In the data rows, the value 128 means zero.
Here is a table of points, one per row:
[ 66 124 129 120 110 161 142 105 131 133 109 100 165 128 133 136 143 120 150 143 121 113 116 140 113 145 126 135 170 111 144  83 107 154 149 125 113 102 131 130 105 154 138 117 127 135 157 129]
[123 148 149 136 135 160 111 143 133 106 118 127 142 100  94 123 164  61 101 105 136 105 127 142 146 142 146 124 131  98  79 173 139 122 164 124 130 156 139 137 114  91 113 167 161 131 118 125]
[130 134 111 118 150 167 131 137 106 129 117 145 149 111  94 133 110  75  81 104 160 128 129 164 151 139 177  92 178 104 122 149 143  91 123 160 131 121 104 162  82 124 149 138 158 134 106 124]
[168 163  71 170 144 170 147 165 124 105 102 140 128  92 103 100 107  73  90 100 149 110 123 165 140 156 114  78 132 159 154 184 125 101 132 185 142 158 116 146 131  94 133 179 197  91  71 138]
[104 150  93 139 103  86 120 117 104 138 116 126  91 167  86 115  96 226  79 138  89 118 154 115 115 102  96 181 141 107 151 134 141 158 123 102 124 165 121 109 161 163 148 163 104 166  95 142]
[113  85 154 107 118 147 143 119 141  82 163  99 111 174 191 127 165 143 168 125 170  99 123 155 121 133 127 166  92 128 130  89 137 129 121 130 107 106 110 115 140 120 131 109 132 118 146 113]
[ 92 145 101 146 156 154 139 163  86  98 126 160 152  77 100 122  89  88 114 107 187 111 104 129 145 144 121  90  98 132 131 169 134 102 133 135 154 180 128 157 157  85 144 185 160 101  80 147]
[134 148 149 134 139 104 118 113 153 108 117 150 124 107 122 138 130 153 155 116 161 119 126 116 134 141 163  71 160 145 119 115 136 120 141  83 131 137 138 105 135 124 131 117  89  96 137 131]
[ 89 149 142 142 129 146 131 131 167 134 139 139  95  84 158 145 136  78 159 116 133 143 126 134 115 104 134 116 109 118 140 157 139 109 100 102 160 113 103 128 108 112 104 156 101 148 174 146]
[106 151 145  98 129 162 138 129  94 145 125 120 149 111 148 130 135 122  83 130 118  98 110 143 149 118 155 108 137 139 130  93 124  99 140 122 176 128 132 139 126 153 107 135 133 147 130 101]
[137 106 163  95 124 110 129 175 169 106 166 104 180 120 197 126 160 106 163 115 125 120 132 122 104 154  93 163 106 144 149  68 133 139  92 116 138 106 119 134 105 130 120 100  85 137 151 108]
[202  94 109  81 133 116 124 133  95  94  91 114 124 145  62 143  75 152  97 153 140 175 153 136 141 144 142 164 191 105 166  75 134 148 126 146 154 104 139 117 176 154 134 121 138 141  74 107]
[121 127 119  91 161 128 132 130 113 118 132 124 123 141 174 138 182 120 169 124 113 159 109 103 138 111 138 148 112 169 110 129 120 131 158  99 134 101 142 118 112 139  93 106  82 134 139 121]
[107 116 153 125 118 105 125  98 119 140 159 128 131 110 158 127 180 153 174 107 151 156 144 143 133 128  99 139 143 116 120 111 125 127  89  97 126 119 122 116 124 149 135 127 124 108 170 111]
[120  85  90 115 123 118 131 118 111 148 109 128 136 171 102 143 100 150  94 157 166 150 132 141 115 142 149 115 129 139 164 119 116 160 132  84  87 130 117 149 109 167 120 140 127 112 153 137]
[174 121 146 166 146 159 156 144 103  97 120 143 129  68  82 110 104 113  94  86 150 115 110 122 132 158 137 103 150 176 150 180 124 103 143 134 153 189 117 133 115  98 122 153 148  96 115 140]
[122 145 143 134 118  36 123 102 115 145 113 126 129 161  66 114  89 178 104 163 103 181 132 116 121 125 122 180 179 149 173 141 116 154  98 102 106 113 132 134 130 145 131 100 140 132 114 125]
[252 151  84 137 104  42 112 101 115 184 116 145  47 136 115  76  71 175 153 132  72  66 139  84  78  94  48 160 144 121 193 162 170 177  88 147  85 192 189 114 150 113 191 208  97 190  74 141]
[168  75 152 106  89 116 112 123 166 120 156 116 114 130 180 117 163 102 245 118 108  82 156 116 121 152 112 128 147 159 138 118 143 141 129 141 121  66  99 117 167 120 150  84 122 130 166 101]
[109 130 116 134 124 152 100  97 131 157 132 135 126 174 147 131 121 159 103 134 100 131 120 168 129 101 167 172 117 125 121 129 123 173 118 111 147  74 125 131 105 152 120 103 150 111  97 118]
[108 109 149 123 136 154 112 125 157 133 139 117 125 124 169 128 134 142 163 156 117 125 127 137 110 132 128 131 122 118 132 103 123 110 132 125 128  63 133 126 119 146 122  67 136 130 145 131]
[ 93 105 146 135 127 136 141 144 111  85 120 115 182 105 149 138 112 142 139 117 148 161 127 127 165 102 139 107 124 124  87 144 136  98 135 196 127 155 126 141 107 131 123 112 135 111 109 122]
[100 144 142 146 130  79 108 139 125 158 158 141 139  95 159 179 174 115 115 118 118 133 135 105 125 143 140  86  43 145 125  95 113 106 145 130 131 156 140 140 104 101 127 127 132 103 114 138]
[120 103 116 126 154 102 132 145 155 118 111 129 130 152 148 144 141 136  87 148 123 158 110 126 143 111 143 152 118 144 122  83 137 121 116 130  94 107 122  90 120 143 119  96 159 135 173 115]
[132 140 121 115 120 179 125 110 152 126 134 120 169 135 133 119 153  90 153 115 171 123 111 126 138 104 144 138 157 132 122 108 117 100 155 106 115 125 131 113 144 114 124  83 100 144 144 147]
[219 144  98 141 107  73  99 115  95 166 102 159  88 160  96 119  87 184 110 142  93 103 169  95  82  89  45 162 176  97 176 163 153 173 106 113  97 173 162 107 151 140 162 167 118 149  82 139]
[104 136 132 112 143 110 143 139 128 149  92 125 168 112  71 119 106 126  59 114 175 151 143 148 145 149 141 148 107 129 135 142 139 117 158 189 144  93 122 115 126 115 117 102 152 106 123 128]
[131 122 127 137 142 152 115 122 123 130 147 104  80 176  81 125 129 153 118 169 136 123 113  92 124 102 118 149 144 133  87 116 109 178 123 159 132  91 123 133 147 175 118 100  79 130 117 147]
[142 133 129 106 128 198 132 142  99 122 124 148 162 124  99 146  97 101 112 138  86 116 122 127 171 139 147 100  86 164  86 126 113  98 146 125 137 138 143 130 111 126 128  89 160 134 121 136]
[ 94 150 152 131 119 184 145 156 154 127 143 148 125 110 143 134 140 118 113 123 124 141 167 127 114 114 119  97 111 156 126 129 139  89 126 130 123 138 122 138 117 119  96 123 109 110 106 121]
[101 127 110 128 133  94 146 110 156 119 151 134 164 135  92 136 130 107  81 146 117 107 122 174 128 151 133  95 123 141  67 146 101 108 161 110 124 119 139 108 119 123 139 122 131 137 162 132]
[164  88 138 110 150  97 138 128 164 106 163 102 116 143 168 107 160 132 193 123  95  81 169 117 134 120 124 101 154 108 187  60 137 138 134 139 142 112  95 132 168 118 143  80 140 112 156  95]
[130 120 164 112 145 191 141 115 147 158 130 110 116 124 175 153 155 122 173 123 113 135 143 140 122 115 139 116 101  85 123 110 116 134 112 100  85 112 129 120 146 121 119 105 122 123 135 131]
[124 168  99 160 118  80 112 119 113 169 115 150 108 176  84 112  89 206 128 163 133  85  99  98  94  99  99 201  86 119  93 175 119 187 121 111 108 184 123 117 104 150 122 173 105 170  98 134]
[ 85 107 135  88 107 138 135 121 152 122 170 116 104 148 174 115 162 156 144 127 138 151 114 124 125 152 153 137 138 101  90 116 111 153 112 120 118 125 131 115 151 131 125 119 134 120 165 104]
[121  90 148 155 120 134 116 107 151 149 166 112 133 123 167 133 159 112 154 125 144 158 103 107 147 132 116 102 127  99 138 101 112 126 128 144 123  94 116 142 115 117 109 140 102 136 182 129]
[156 141  93 152 136 154 135 142  94 167  94 114 124 114  82 163  64  58  89  90 149 193 142 142 132 144 130  76 131 144 108 167 124  87 139 127 146 141 156 129 139  83 136 156 175 168  93 153]
[ 68 157 158 136 114  99 144 134 138 159 118 150 118 102 134 142 162  83 136 129 133 149  95 130 115 122 116  76 109 110 147 168 121  94 125 142 154 178 124 139 122 118 113 149 128 122 141 121]
[172 155 104 156 101 115 102 127 123 126 106 130  98 166 131 106 103 179  83 168  87 127 117  84 111 127 130 196 109  80  93 156 130 200 112 132 133 158 135 113 126 164 138 139  82 130 110 132]
[109  97 147 135 121 118 139 142 126  84 145 118 120 103 136 110 158 155 174 133  74 123 129 118 138 142 123 142 114 110 123 109 161 126 115 111 129  60 116 162 143 154 142 120 127 105 170 118]
[139 167 123 152 148 124 126 124 110  86  95 134 134 116 147 125 113  84 150 105 122 124 124 147 146 128 156 102 101 164  98 152 107  66 147 162 143 162 139 148 120  73 116 174 147 116 136 167]
Along one direction, these points spread out more than along any other. Take the direction at right angles to it along which they spread out most. Go by this last direction. How far along it is each point below, from 0 to 99? 50 is the average, and the first point above lies past it. One standard deviation of the points above along it is 16.
[164  88 138 110 150  97 138 128 164 106 163 102 116 143 168 107 160 132 193 123  95  81 169 117 134 120 124 101 154 108 187  60 137 138 134 139 142 112  95 132 168 118 143  80 140 112 156  95] 73
[132 140 121 115 120 179 125 110 152 126 134 120 169 135 133 119 153  90 153 115 171 123 111 126 138 104 144 138 157 132 122 108 117 100 155 106 115 125 131 113 144 114 124  83 100 144 144 147] 54
[172 155 104 156 101 115 102 127 123 126 106 130  98 166 131 106 103 179  83 168  87 127 117  84 111 127 130 196 109  80  93 156 130 200 112 132 133 158 135 113 126 164 138 139  82 130 110 132] 55
[120  85  90 115 123 118 131 118 111 148 109 128 136 171 102 143 100 150  94 157 166 150 132 141 115 142 149 115 129 139 164 119 116 160 132  84  87 130 117 149 109 167 120 140 127 112 153 137] 51
[130 134 111 118 150 167 131 137 106 129 117 145 149 111  94 133 110  75  81 104 160 128 129 164 151 139 177  92 178 104 122 149 143  91 123 160 131 121 104 162  82 124 149 138 158 134 106 124] 28
[101 127 110 128 133  94 146 110 156 119 151 134 164 135  92 136 130 107  81 146 117 107 122 174 128 151 133  95 123 141  67 146 101 108 161 110 124 119 139 108 119 123 139 122 131 137 162 132] 44
[123 148 149 136 135 160 111 143 133 106 118 127 142 100  94 123 164  61 101 105 136 105 127 142 146 142 146 124 131  98  79 173 139 122 164 124 130 156 139 137 114  91 113 167 161 131 118 125] 31
[202  94 109  81 133 116 124 133  95  94  91 114 124 145  62 143  75 152  97 153 140 175 153 136 141 144 142 164 191 105 166  75 134 148 126 146 154 104 139 117 176 154 134 121 138 141  74 107] 49
[142 133 129 106 128 198 132 142  99 122 124 148 162 124  99 146  97 101 112 138  86 116 122 127 171 139 147 100  86 164  86 126 113  98 146 125 137 138 143 130 111 126 128  89 160 134 121 136] 37
[252 151  84 137 104  42 112 101 115 184 116 145  47 136 115  76  71 175 153 132  72  66 139  84  78  94  48 160 144 121 193 162 170 177  88 147  85 192 189 114 150 113 191 208  97 190  74 141] 49
[156 141  93 152 136 154 135 142  94 167  94 114 124 114  82 163  64  58  89  90 149 193 142 142 132 144 130  76 131 144 108 167 124  87 139 127 146 141 156 129 139  83 136 156 175 168  93 153] 17
